In the data rows, the value 128 means zero.
Each second row below is the first row of its pair, turned about zero in one of two ways (a turn may also mirror it), then rescaled, with some noise.
Each pair is followed by the number of its way, counting from 0 in the order the ways first appear.
[140 122 138 131 141 157 158  84 147 139 122 146 142 150 148 155 132 127 109 126 121 140 105 114 121 160 133 131 118 123 171 151 112 149  60 134 195 165 115 129 111 148 152 158  96 117 116 105]
[157 136 126 139 125 107 121 126  93 141 102 125  98 120 115 175 130 114 187 138 144 124 133 104 101 165 133 141 122 106 178 145 142 157 124 151 122 137 149 114 162 115 116 103 128 103 128 100] 0

[ 52 110  98  63 104 129 147  82 184 107 170  99 156 132 104 129 155 130 118 137  47 145  66 157  74 132 163 191 126 104 213 165 119 129  80 209 163 127 114 151 110 135 136 118 139 146 114  51]
[185 134 104 184 101  92 121 116 118 161 112  73 144  99 112 184  65  74 119 111 155 127 105 116  96 112 100 159 168 178 169 132 139 198  93 108  93 142 102  90 195 128 102 164 176 123 129  73] 0

[ 83 114  94 137 124 101 129 153 102 109 144 106 125  98 100 135 113 137 126 124 146  98 136 118 136 120 139 110 136 124 202 125 146 151 128 168 131 108 143 116  73 124 136  99 178  93 133  97]
[139 102  70 153 125 123 110 136 132 126 106 104 128 114 158 141  99 111 128 154 118 126  90 129 106  85 136 132 125 117 117 130 146 130 121 101 113 132 156  57 149 109 134 150 162 105 118 144] 1

[155 169 132 127 142 114 142 109 130 126  95 144 138  97 135 134 149 141  75 150 107 142 145  87  88 202 143 110 128 126 152  84  91 163 115  92  42 171 126 105 123 160 106 145 167 156 149 150]
[ 95 131 139  77 148  96 143 125  96 145  98 122 100 128  44 109 146 165 100 175 142 138 131 130 120 175 155 158 111 166 113  89 126 187 146 180 101 115 120 181 137 117 146 113 140 118  93 111] 0

[156 154 142 156 113 156 121 127 116 112 100 143 120 136 154 111 136  88 122 131 173 147 165  84 121 147 107 147 106 159  88 106 124  79 149 108 176 105 128 110 149 100 153 153 119  98 140 123]
[104 162 105 135 156 146 116 126 136 142 127 164 148 132 137 125 154 116 150 145 128 102 107 125 156 135 139 115 113 115 118 135 133 106 213 156 160 116 135 131 136 115 103  88 109 139 129 159] 0

[ 82 124 116 141 124 116 172 155 150 103 100  83 153  92  87  79 101 121 191  87 191 103 144 109 177 138 132 109 141 162 134 126 145 108 158 156 158 113 118 145 218  64 147 129 134 106  84 226]
[144 115 132 166 126 177 141 124 198 107 159 121 195 166 170 105 114 126 154  95 117 131 145 150 161 130 160  58  88  82 120 168 124 135 131  89 146 119 141 130 106 145  94 140  58 134 111 180] 1

[111 163 150 139  98 133 173 141 160 111 104  94 170 129 131 112 136  69 174 106 155 131 124 103 161 142 108 161  96 180 133 160 166  38 147 176 179 115 117 119 228  76 170 124 113 115 106 153]
[149 135 188 174 156 172 139 147 180 136 147 163 154 166 142 103 114 118  88 111 118 139 169 148 152 144 186 107  76  73  87 138 146 159 157  84 106 109 112 153 110 140 141 101  68 164 117 159] 1

[150 152 116 141 147 144 165 140  91 167 156 145 141 119 108 152 165 162  52 194 124 172 105  76  96 106 103  86 139 183  99  47 165 139 130 136 147  67 143 100 142 142 149  94 195 165 164  22]
[117 100 163 154 153 123 132 148 157 137 109 123 107 152 121 168  89 127  62 145 158  95 137 160 113  94 194 116  61 104 129 165 176 197 215 124 109 111  71 133 128 116 193 154  95 115 139 153] 0

[117 123 117 157 128  63 200 142 153 114 120  70 183  89  98 156  98  60 123 132 153 104  93 103 163 128 151  13 115 172 214  88 201 198  78 193 222 113 200 140 238 119 152  82 205 133 104 226]
[210 121  83 180  99 173 122 121 176 120 142  99 182 195 170 158  92  85 182 119 170 157 126 104 141 146 130  96  87   1 199 156 193 203 174 125 147 127  95  75 133 135 179 160  92  78 159 165] 1

[155 177 122 177 154 115 159 167  54 121 108 165 151  77 122 117 124  69 185  85 214 137 167  67 183 152  88 100 107 129  70  85 143 130  99  61 135 110 165 135 142 149 132  86 138  67 148 207]
[107 145  82 142 132 191 101 133 115 111  99 144 161 170 155  96 158 157 203 120 155 149 113 173 144 146 126  84 122  98 112 107 104  93 189 200 154  78 182 142  54 147 189 106 107  99 126 196] 1

[130  97 143 137 138 110 102 148 156 179 152 124 131 140 155 150 114 212 113 172  77  96  73 181 152  30 161  79 177 156 137 136 120 125 162 154  45 157 123 137 138  96 143 121 121 191 125 136]
[112  81 152 102 162  64 132 104 129 142 178 118  90  91 158 127  96  84 100 112 158 144 164 130 109 101  84 124 154 142 189 134 142  85  66  90 176 107  82 118 123 144 101 172 140 107 156  80] 1

[120 130 116 142 148 150 159 121 148 138 144 136 125 143 133 160 155 154 119 144 143 144 123 103 104 124 124 150 118 133 166 107 126 102 122 153 198 123 113  97 111 111 169 135 132 113 155  59]
[ 97 122 134 151 154 108 100 135 105 119 102 112  76 107 119 173 120 121 132 138 135  94 123 132 131 115 180 155  88 137 143 140 137 144 162 105  97 130 131 109 140 119 147  99 143 125 122 112] 1

[134 116 121 153 143 101 134 152 122 136 116  92 121 105 104 132 129 205  99 163 134 108 119 142  92 124 145  81 192 149 156  67  91 132 197 125  43 105 124  99 160  96 130 119 147 179 135 178]
[ 43  82 155  90 172  84 136 117 156 115 148 100  94 133  79  83 140 160  73 182 133 101 129 135 129  95 147  96 104 181 123  85  99 145  93  95 133  88  88 172 111 137 131 152 121 122 112 103] 0

[119  97 117 132 160 155  68 144  56 150 135 138 103 162 102 104 100 193 127 116 144 131 147 159 132  75 116  86 176 113  83 157 125 165 125 109 139  90 131 155  50 181  97 124 100 103 123  87]
[161 100 182 126 109 183 130 133 147  72 108 131 134 149 132 126 143 197 109 119  72 122 149 148 119 122 150  89 116 115  95 166 131 107  82 103  82 153 164  79 153 104 134 148 102 133 138 127] 0

[152 156 143 134 113 163 143  98 127 148 112 175 152 145 199 156 150 112 111 138  92 132  90 133 158 141 121 155  92 122 138 196 139  66  90 117  78 136 125 129  95 150 151 137  72 118 145  80]
[118 164 201 125 156 108 110 146  79 184 127 175  89 113 110 135 122 136  99 145 127 173 173 113  95 150 129 148 169 121 124  97 138  86 122 144 109 130 148 157 121 115 163  82 154 123 119 105] 1

[189 141 117  97 157  66 146 144 182 151 116 144  80  94 106 123 175 184 124 184 130  46  84  41 174 131 255 121  71  37 182 146  63 208 115 143   0 181 103 125  14  62 100 103 157 140 158 201]
[173 161  79 166 131 112  94 125  64 164 152 163 181  24 180 175  85   0 204  61 150 102 107 102 168 134  59 135 255 195 160 142 103  10 132 121 158 129 153  88 148 140  76 104 180 155 121  99] 1

[102 159 128 155 124 121 215 129 158 100 119  80 172  75  98 119 100  82 138 109 171 138 108  67 147 175 136  87 105 167 188 113 165 140  84 181 219 124 136 119 233  99 154 115 170 119  88 178]
[180 143 119 188 115 161 124 145 163 135 118 125 184 188 146 167  98 100 175 125 138 123 129 136 148 166 171  74  52  39 150 168 153 211 170 122 117 121 113 113 138 135 132 121  80 131 123 178] 1

[ 62 179 113 136 152  98 176 112 159 109 170 158 114 142 113 152 190 103 126 125 143 149 164  78  73 177 121 176  81  94 210 131 142  94 109 198 175 161 105  95 102 121 151 127 184 135 209   1]
[ 97  97 114 172 137  95  57 154  82 144  89 118 104  76  72 174 120  92 100 134 134 121 105 135 139 153 196 182  89 143  85  95 156 188 172 112  39 170 121  76 154 123 155  99 183 173  77 174] 1

[131 139 150 166 159 122 170 118  99 100 139 177 170  84 149 151 147  73 175  83 177 156 151  35 161 162 113 137 105 136 128 100 101 115  80 115 224 172 107 141 136 130 188 146  92  66 104 153]
[108 119 128 133  95 191 113 126 124 125  70 188 104 119 130 158 121 180 202 130 126 141 146 146 165 182 182 105  91  90 133 155 130 142 180 169  86  91 175 140 111 128 154  89  88 125  97 164] 1

[182 123 130 128 182 164 160 111 131 202 109 137  71 144 121 157 123 172  36 165 139 137 115 119 109 144 126 112 138 107 107 125 157 219  92 117 147 117 122 120  84 223  64 127 142 146 144  71]
[157 119 179 125 121  93 127 156 144  90  68 126  95 167  92 137 150 150 117 136 103  98 179 156  88 140 180 140  89 105 110 140 144 197 128 134  89 227  98 139 140  96 189 109  77 121 141  98] 0

[175  33 123 110 169 113  49 144 113 135 137 113  76 162 124 118 129 177 178  90 162  86 159 195 147  59 133 149 170  83   0 136 121 190 188  87 119 102 138 172  67 159  93 132  58  81 111 220]
[133  88 150  88  89 205 147 101 186  68 131 148 130 104 154  68 171 227 168  77  55  95 153 120 199  97 130 105 174 165  86 144  90  30  58  97 105 186 157 160  92 138 147 119  85 145 165  79] 0

[126  68  82  90  90  62 125 146 152 171 177  34 161  99 134 154  68 120  82 176  34  63  27 184 149  26 231  65 132 129 255 136 152 233  90 200  99 127 134 164 104 117 126  51 177 164  46 155]
[235 138 120 162  82 124 146  95 166 154 152  96 109 122 213 171  41  73 139  85 144 168 142 106  67  71  29 159 161 101 193 179 158 154  67  81 157 136  69  21 183 115 117 211 192  72 203  43] 1

[135 161 120 173 154 190 214 147 146 128 124 104 115 117 106 161  94 115 109 127 176 169 167  85  91 180  69 117 118 192 116  59 171 149 131 144 255 106 131  73 224 131 140 129 188 130 129  64]
[118 149  64 177 117  95 112 154 182 113 109 101 119 187 134 137 140  88 167 151 173  76  96 138 120 132 174 128   3  63 165 151 117 200 197 131 170 131  85 122 109 124 127 119  73 107 133 199] 0

[110  95  93 142 123 119 149 195  96 121 167 106 149  79  73 131  73 123 134 148 117 134 136 125 130  87 129  67 143 157 125  46 180 191 126 111 164  96 174 130 165 115 138  63 221 127 128 108]
[111 128  44 149  83 154 151 127 151 106 131  82 114 148 170 139 100 126 114 128 189 128  75 151  86  68 102 129  68 112 163 142 123 169 154 142 157  94 121 103  90 157 157 170 127  78 144 178] 1

[156 156 127 157 111 120 138 115 100 109  86 130 124 112 139 109 139  67 125 124 194 125 167  71 138 177 135 129  99 136 122 104 138  94 124 111 158  83 160 120 152 111 135 130 152  78 141 173]
[110 159 102 151 156 176 125 125 130 127 130 154 169 162 137 130 159 146 147 140 110 113 110 123 147 119 165 121 130  94  93 116 137 128 205 174 139 125 147 126 124 105 140  81 112 128 137 175] 1

[148 134 163 106 121 122 135  99 105 135 171 133 190 146 145 216 181 107 109 149  25 186  66 182  84 122  63 117 147 135 116 118 170 157  73 113 115  95 167 138 147 247 124  96 120 182 132  44]
[198 131 178 142 112 169 167 140 144 163 124 126 137 159 129 124  71 124 110 138 138 188 182  88 146 156 138 145 127  83 167 120 187 241 130 126  71 104  70 147 139 143 210 166 136 143 144  88] 0

[146 144 134 137 108 116 113 138 135 131  78 119 113 105 129  80  75 103 140 129 165  94 134 125 183 124 156 101 106 131 100 144 145 110 162 101  59 131 147 132 179  82 101 124 141 132 126 238]
[149 154 122 120 144 153 143 121 137 124 200 133 199 153 182 106 145 100 131 109 111 139 122 138 143 138  94  95 150 105 109 138 128  63 118 137 182 135 136 155  98 150  97 115 107 149 143 167] 1

[ 95 149 104 158 142 143 120 134  63 139  92 159  94 126 108  80 116 172 131 113 173 117 156 135 154 148 107  93 148 121  86 131 120 106 153  62  52  99 126 121 111 145 100 147 136 117 191 124]
[ 81 113 178 139 159 141 123 125 113 102 124 129 167 155  87 113 158 184  83 151 108 154 132 150 120 132 159  94 126 132  71 109 125  96 126 117 103 143 170 148 101 117 116 122 119 142 105 189] 0

[ 73  97 130 151 144 117  57 119 100 113 144 146 170 136 152 111 117 166 141  94  87 128 132 179 150  47 102  99 174 122  88 148 135 150 142 141 137 120 130 170 126 183 115 138 107 140 126 119]
[173  73 162  95 102 142 131  78 151 102 175 127 169 127 169 121  84 171 126 122 108 163 173 130 148 143 115  89 141 111 127 161 114 113  84  99 107 130 142  90 116 124 132 169 119 118 122 134] 0

[131 150 123 120 127 132 121  86  93 122 135 153 132 140 139 136 158 100  96 139 104 147 135 111 101 171 135 146 105 107 163 147 124 126  92 112 116 143 138 125  63 171 124 135 127 108 148  63]
[135 156 127 120 124 116 118 129  66 149  99 135 111 102  77 146 142 137 122 150 127 138 105 112  90 143 124 172 161 152 113  97 145 138 137 148 102 120 155 122 162 109 143 106 172 119 116 125] 1

[109 138 127 140 125 133 161 186 107 106  81  78 108  88  60  71 103 102 185  85 244 107 181 114 159 181 109 127 151 160  73  98 129  91 200 104 123  84 127 105 203  61 114 124 136  87 111 239]
[ 48 137  74 132 150 138 120 153 145 109 133 116 181 167 133  40 187 122 153 138 126  90  67 170 124  98 109  65 116 172  85  83  70  77 138 149 213  93 168 183  72 145  90 127  84 118 113 185] 0

[167 145 135 141 140 149 149 163 113 152 108 111 113 100 120 171 145 172  95 171 117 128 121 159 100 161  85 108 187 168  89  64 139 134 190  89  27  78 139  85 171 158 114 122 158 178 146 144]
[ 59 141  85 104 179  61 146 136 133 166 152  99 144 160 120  63 127  74 130 158 180 114 109 131 119  96  93  99 136 164 152  69 106 153 135 129 195  79  77 199 107 132 131 140 128  94 118 131] 1

[124  94 117  97 137 128 183 143 113 137 181  91 161 104  55 175 109 105 136 130  78 176 114 146  75 161  92  98 128 127 122  41 151 255  71  95 224 144 149 130 155 172 111  99 163 155 128  71]
[143 144  81 151  37 116 147 147 137  95  57  73  81 151  96 144 126 131 167 136 184 124  84 121 104 134  91 185  45 134 195 116 112 239 153 157 128 118 117 152 127 172 171 176 150 101 139 123] 1

[ 93  99 121 112 126  84  88 120 147  83 100 133 127 116 113  82 146 119 169  95 154  79 134 110 151  91 185 141 138  83 138 171 104  94 138 166 102 115 133 180 123  87 112 125 112  94 112 232]
[161 100 129 116 131 191 125 107 155  98 159 130 203 120 161 135 112 149 135  98  84 135 132 130 175 103 135  76 195 156 113 147 128  67 100 119 103 145 142  97 139 139 119 127 106 148 123 115] 1

[124 165 134 149 115 105 138 110 132 126 126 156 151 106 160 137 122 103 113 139 103 109 101 112 143 153 151 101 101 125 192 148 117 106 116 125  42 183 120 113 121 118 153 131 141 146 141 136]
[141 138 135 134 143 120 102 120  88 186 170 150 145  99 138 152 105  83 136 135 131 184 127 119 135 167 108 139 169 109 130 123 140 112 113 139 122 102 131 124 144 128 102 102 164 124 105 151] 1

[118 125 108  97  94 128  87 127  90 108 121 139 106 134 127 106 121 136 139 114  99 101 146 176 116 150 124 159 131  93 155 164  90 109 140  83  41 148 121 119  44 136 120 136 100 109 149  86]
[104 146 119 127 127 131 130 124  98 133 132 131 107 103  93  93 133 157 104 152  98 157  98 111  99 100  91 149 181 170  80  92 103  87  68 123 115 120 176 123 150 117  88 127 184 141 110 125] 1

[122  96 122  94 142 146  80 117 106 179 157 147 103 177 143 126 127 167 109 168 106 124  84 170 155  19 156 128 150 112  93 174 146 134 111 152 130  99 124 172  24 157 108 110 107 135 131  68]
[178 102 193 122 124 155 127 122 122 127 103 140 111 111 147 172 102 160  85  75 104 128 172 150 102  99 138 134 166 118 118 180 170  89  95  77  83 180 123  93 154 103 150 130 136 132 172  86] 0

[ 45  85  96  98 123  83  95 125 177  90 191 111 162 117 102 144 118 123 144  91  54 140 127 152  91 122 136 146 133 101 196 126 121 167  96 170 179 175 133 156 127 148 141 115 163 118 106  80]
[155  98 106 144  65 129 145 107 137 119 121  85 104  95 122 157  77 145 100 127 130 143 126 127 141 140 127 179  97 131 141 140 126 207  88 115  52 151 140  78 154 143 123 174 153 128 106  94] 1

[124 169 150  97  95 125 113 132 144  69 133 148 109 118 146 101 147  62 132 107  96 121 172  92 108 174 131 212  80  98 119 172 116  93 172 144  54 151  92 103  78 118 104 128 112 122 110  84]
[153 165 132  96  91 133 112 168 129 178 121 177 123  82 106  89 108 118  86 135  77 139 115 130 152 144 139 166 166 173  44 103 102 112 147 147 105 115 127 142 136 112 121 103 158 194  79 144] 1

[112 156 126 127 137 125 156  96 145 134 114 152 161  99 158 125 119 132 106 139 119 123  93  72 151 140 172 110 110 118 200 141 112 128  77 149 110 175 117 133  93 136 149 138 128 106 111 143]
[167 131 128 138 121 114 108 125  75 163 125 135 134 110 133 174 104 106 158 140 130 147 143 138 108 176 145 121 162 112 135 161 159 128 119 141 108 115 163 113 158  93 104  99 152 106 116 119] 1

[149 162 136 118 135 146 187 106 159 144 129 124 115 148 121 181 173 121 111 156 128 134 102 113  99 169 118 163  93 131 160 124 141 122 116 150 131 115 122  90 127 134 138 126 130 147 152  86]
[130 145 137 161 150  88 121 163 115 157  83 110 113 129  98 135 130  79 141 135 149  99 122 102 124 128 150 162 126 122 142 102 148 173 156 122 106 132  90 141 138 128 161  94 132 134 124 122] 0

[160  92 138  81 128 145  62 109 137 179 111 137 106 178 158 139 116 171  68 167  76 128  88 184 136  79 155 115 164 110 103 166 123 167  97 114  65 129 157 174  65 212  78 139 116 135 114 141]
[176 114 184  83 121 138 182 122 126 115 134 130 116 131 115 126 127 188  74 122  89 149 201 122 106 144 129 146 161 123 107 146 161 115  75 114  89 189 133 142 134  97 152 133 119 118 177  37] 0

[135 126 125 148  97 129 100 169 107 107 130 125 126 100 133  84  64 116 194  85 129 121 171 155 145 116  83 138 118 133  76 114 122 113 177  52  89 181 114 127 170  80 127 135  99 138 116 170]
[100 145 120 110 113 152 156 117 159 110 166 148 128 133 151  81 149 161 119 121 110 159 124 149 147 143 107 123  93 126 109 125  80  79 100 137 158  88 138 167  80 191  73 140 140 166 115 169] 1

[153 150 165  66 116 184  84  88 194 132 105 170  78 192 198 114 164 117 145 109 140 146 148 116 139 130 143 255  87  92  84 219  86  18 134 164 142 164  83 129  49 131 116 188  35  91  92 120]
[120 142 201  81 144 120 124 140  96 135 106 179  73  96  91 116 156 171  82  90  44  84 184 140 144 168 208 160 169 169  45 150 137  54  99 117  78 190 155 185 133  81 110  39 121 195 114  62] 1

[146 150 146 142 108 165 118 161 137 128  85 103 110 130 116  95 118 130 164 106 207 133 151 127 152 114  73 156 151 183   0 105 154  46 219 107 151  51 122 120 224  76 127 121 107 111  99 196]
[ 85 158 128 129 179 164 147 135 188 125 176 154 189 172 181  68 153  99 137 122 112  85 113 153 170 104 147  60 127 132  85 140  92  59 159 126 224  94 113 187  80 146  94 104  65 155 134 171] 0

[150 134 141 130 130 154 149 169 147 161 157 104  85 158 118 138  84 134 108 139 157 143 139 107 122 114 118 108  87 143 143 125 154 167 102 162 237 142 129  86 122 108 142 124 153 136 110  69]
[124 134 118 144 104 107 103 174 129  98  96 122  44 134 127 147 164  92 129 119 142  80 123 116 102 127 153 158  51  87 137 166 146 140 163 128 130 161 119  97 120 109 122 139 127 138 158 135] 1

[123 135 129 124 108 109 120  80 122  96 150 160 129 120 150 125 137  71 104 118  99 143 154  86 105 181 162 142  75  98 198 143 115 150  75 126 174 186 110 124  88 124 147 151 143 113 126  72]
[136 152  99 127  92 113 116 119  75 144 100 135  89  92 101 189 137 121 147 160 130 138  98  85 113 156 108 199 127 116 143 129 134 170 167 178 103 134 150  74 176 118 127 121 177 126 117 147] 0

[168 136 135 145  93 126 108 121 117 101 107 136 105 146 156 107 107  61 151 117 160 109 148 126 159 126 134 139  82 126 116 156 147  87 133 108 142 128 149 122 132  83 136 126 104 105 135 165]
[118 177 106 113 149 142 110 139 107 145 152 155 121 131 147 112 170 131 141 135 122 138 107 106 123 111  93 145 153 108 102 108 128  54 159 162 166 127 150 131 121 122 118  92 144 143 153 161] 0

[148 131 137 136 141 172 138  97 120 142 131 169 104 168 143 127 130 136 115 134 128 158 138 117 101 175 122 157  96 107 146 151  79 136  85 100 208 176 105 110  70 145 140 180  76 112 144  59]
[148 156 156 140 103 136  99 139  98 115  85 165 100 119  88 197 144 140 170 119 127 113 128  88 133 161 156 162 110  96 144 149 136 157 146 137  87 151 155 104 168 112  74  83 124 153 107 125] 0

[ 66 189 132 127 102 136 143  75 146  80 113 131 163 154 131 100 186  69 131 118 121 177 138 113  79 172  99 179 104 127 148 162 115  39 124 186 187 103 116 127 172 125 127 165 131 146 167  97]
[163 148  85 150 160 120  89 125  96 163 149 118 217 136  99 165 107  51 149 132 158 111  83 117 152 163 123 113 164 123 139 116 153 168 189 137 142 129 101 111 172 124  98 117 165 149  96 154] 0

[123 122 119  99  94  89  79  89 104 100 161 153 115 121 143 112 143  79 105 148  86 121 142 118 111 128 182 144  91  88 193 166 114 140  92 122  85 169 131 132  34 126 120 126 134 126 143  58]
[150 137 117 123 106 136 115 110  74 154 108 157 107  67 116 155 120 147  91 135 106 159  99  93  99 132  95 187 182 154 108 128 156 102 125 142  86 134 155  70 175 120 106 134 191 156 124 128] 1

[153 130 142 166 114 134  63 163  87  95 150 192 109 132 171 119 124  85 212  69 154 138 187 169 151  90  51 175 111 130  23 122 118  65 178  35 151 148 127 122 125  99 143 131  71  92 153 118]
[ 31 129 131  85 124 166 126 124 143  92 122 176  73 125 135  64 177 218  91 133 107 178 141 141 164 105 147 160  94 136  85 122  95  51 122 160 114 103 168 165  50 173 148 107 125 168 122 176] 1

[154 107 128 133 134 111 106 153 173 146 102 113  82 138 125 102  77 163 139 120 158  85 162 140 143 141 167 120 117 108 136 130 104 166 153 104  83 185 117 121 134  89 103 152 126 139 118 200]
[138 131 102 114 117 114 137 111 135 115 174 137 152 110 148 115 163 102 169  98 115 111 114 110 151 146  77 131 128 132 131 126  99  76  88 116 180 152 135 116 104 134  48 122 114 154 135 123] 1

[129 110  92 146 115 128 171 165  92 115 137  88 118  95  79 146 106 104 107 141 136 120 134 132 118 157  96  81 128 134 130  84 199 189 125 105 146  44 176 109 134 152 106  62 207 115 153  98]
[125 127 106 150 119 143 143 161 174 108  97  83 122 193 139  99 134 165  84 164 154 117 100 145  90  54 122 136  92  94 111  90 117 195 140 136 120 143 123 120 102 137 205 160 120 101 159 161] 0

[131 142 138 135 114 163 123 121 120 165 142 160 121 162 178 140 146 141 133 144 106 136  97 195 139  83  95 172 131 138  98 166 119  44 142 115 103 117 104 130 108 115 146 140  61 143 161  60]
[134 142 201 160 156 150 101 132 130 169 149 166 132 120 142 149 101 103 103  93 107 166 169 137 146 120 148 120 148  95 124 143 157 103 127  76 124 128  99 118 138 130 102  80 152 173 139 125] 0

[ 95 127  90 152 166 207 116 183  73 148  87 133 120 121  94  66  37 199 185  56 188 149 197 160 168 126  24 103 178 137   0 109 130 169 147  36 173 114 133 138 140 169  91 139 109  72 135 156]
[ 89 109  84 117 115 108 139 135 146  29 120  89 118 197 136  66 216 195 142 145 152 115  85 196  83 134 131  83  67 144  96 121  16  73  97 159 169 128 212 178  29 153 114 146  84  84 122 176] 1

[174  77 148 119 135  81  63 120 165 123 120 114 107  95 151 111 103 197 132 117 116 100 173 108 112 120 217 132 146  94 151  84  14 163 168 106  52 236  77 135 110  40 102 172 112 155  69 255]
[116 133  87  56 106 132 158  47 127 128 191 167 161  81 172 126 127 113 200  82  93  90 138  87 226 174 100 104 157 181 166 157  76  62  72 130 192 110 125 116 173 151   4 137 144 172 111  71] 1

[116 111 125 136 126  86 146 112 140 121 143 110 127 131 115 157 149 132 127 142 116 103 114 149 101 143 154 113 134 111 216 139 117 141 127 146 103 128 126 111 124 108 143 126 132 143 160 135]
[130 111 122 160 142 125 116 117 115 149 145 117 138 106 115 148 133  97 148 131 122 139 119  95 145 112 118 131 150 128 155  96 145 151 106  91 111 119 114  87 154 130 117 134 157 133 121 123] 1

[152 156 122 106 142 122 136 100 146 155 122 168 123 132 142 143 178 164  74 179  99 118 110  83 107 138 185 147 121 103 145 121  93 147 117 131  32 160 117 129  65 140 116 130 143 152 155 103]
[115 105 170  94 143  85 115 129  88 141  99 125  94  84  59 153 113 148  69 136 135 129 150 133  94 139 162 168 157 183 109 119 142 145 135 148  83 157 116 161 157 105 166 102 152 131 119  95] 0

[107  72 132 116 145 104  56 111  81 142 153 124 172 150 130 125 165 203 105 148  57 145  74 218 120   5 121  65 228 138  64 114 118 151 158 128  36  63 147 191 125 195 114 118 117 187 134 162]
[119  46 142  57 152  86 165  71 122 110 145  65 135 119 131  97 121 171  77 152 176 153 154 141  94  78  45  86 185 201 183  99 116  93  63 113 160  87  76 151 111 133 177 235 148  54 153  62] 1

[ 69 155 127  97 127 100 137  36 154  86 104 113 162 152 130 137 232  72 100  95 116 177 104 118  72 241 152 171 144 105 221 166 107  63  63 201 191  85 145 157 170 214 114 176 130 121 120 132]
[179 152  72 146 150 103 134 100  56 172 116  88 231 147  85 163 111  72 204 156 138 123  95  71 151 158 114 114 195 156 169  78 164 233 163 143 129 140 115  97 197  80 125 136 145  75 109  85] 0

[202  66 133 108 128 110 125  85 155 180 114  88 112 158 158 177 119 135  74 182  83  77  47 183 148  98 201  86 143 117 194 179 145 194  86 147 115 117 128 161  96 153 116 124  90 152  81 170]
[147 132 195  97 122  85 161 124 123 127 108 123  63 139 112 123 165 160 126 137 121 130 183  99  74  93  78 162 183 134 182 114 140 126  77 103 138 183  99 128 165  92 174 146 117  71 187  16] 0

[105 175 153 152 111 141 217 131 177 110 115  79 160 115 114 137 114  64 163 107 160 142 122  84 136 196 107 148  80 167 173 153 157  81 104 184 226 139 110  95 234  75 169 134 122 128  94 143]
[125 175  73 166 135  74 107 167 106 155 133 125 137 129 144 124 148  21 213 129 192  96  77 127  92 147  76 110 105 110 182 108 104 150 164 146 215  92 115 136 113 149  95 122 122  99 132 167] 0

[113  70 121  97 149 132  55 119 149 144 174 154 117 179 151 146 129 189 114 144  76 133 118 178 108  44 135 160 171 104 114 137  97 150 132 153 151 158 113 165  53 154 128 144  90 139 116  72]
[103  77 136  68 104  72 134 107 118  84 113 106  50  67 106 144 125 166 100 116 115 113 143 140 105 106 118 177 150 189 146 141 129 104  56 114 101 160 125 109 139 108 145 163 150 109 140  48] 1

[106  85 123 141  99 141  69 184  96 103 131 104 121 114  95  64  88 140 173  94 175 134 162 152 157  38  84 134 169 178   0  85 152  71 218 120 182  33 152 143 182  60 116  95 126  96  98 183]
[ 83  94 129 104 134 167 172 117 218  68 156 109 139 183 185  64 127 205  54 138 115  90 114 186 153  30 140  65  77 132  87 165  92  72 135 126 160  98 131 146  72 160 155 174  79 128 159 161] 1

[150 184 145 143 112 154 143 131  89 109 103 173 164 126 157 113 143  76 183  98 165 168 147  86 172 151  72 148 104 137  67 134 130  71 104  87 136 131 137 140 146 142 149 129  96  84 126 154]
[129 166 107 136 143 175 109 145 110 145 132 163 161 148 148 129 133 129 182 120 144 148 128 131 134 181 135 100 146 107 113 125 136  92 175 173 151  70 174 163  99 146 143  90 115 140 108 163] 0

[133 114 160  93 117 140 145  96 160 115 158 138 154 141 119 165 178  90 121 156  64 170 102 160  77 163  95 158 141 135  88  97 136 121 129 104 127 132 110 129 206 147 135 152 127 189 121  82]
[ 75 141 161 101 114 110 171 137 140 163 116 118 111 105  77 131 128 142  92 137 135 145 148 111 143 154 113 170 113 163 155 103 132 214 143 151 113 124  58 207 131 152 141 144 119 145 106 111] 1

[ 98 114 153 111 162 182  71 177 131 155 118 127 112 180 114 128 106 252 139 103 111 131 150 206 113 109  43 117 204 159  22 141 120  98 203 105  59 126 116 114 166 158 116 166 108 160 143 106]
[ 44  74 152  68 167  51 163 140 137  86 168  85  94 115  99  55 159 125  63 146 135 116 130 153 110 130  97 104  94 184 118  77  76 101  51 106 152 126 136 199  78 133 117 167  92  97 104 116] 1

[171 106 162 118 110 125  90 162 153 142 129 122  67 165 145 116 116 160 141 146 134  82 134 181 142  79 155 136 118 123 117 156 106  86 212 130  51 158 103  95 126  44 123 145  86 187 130 154]
[ 97 121 153 100 157 109 124 136 143 135 184 155 101  96 142  99 146  90  88  90  98 126 144 100 157  90  99 130 152 146 126 131 121  38  79  81 196 124  98 131 119 144  61 132 130 185 138 111] 1

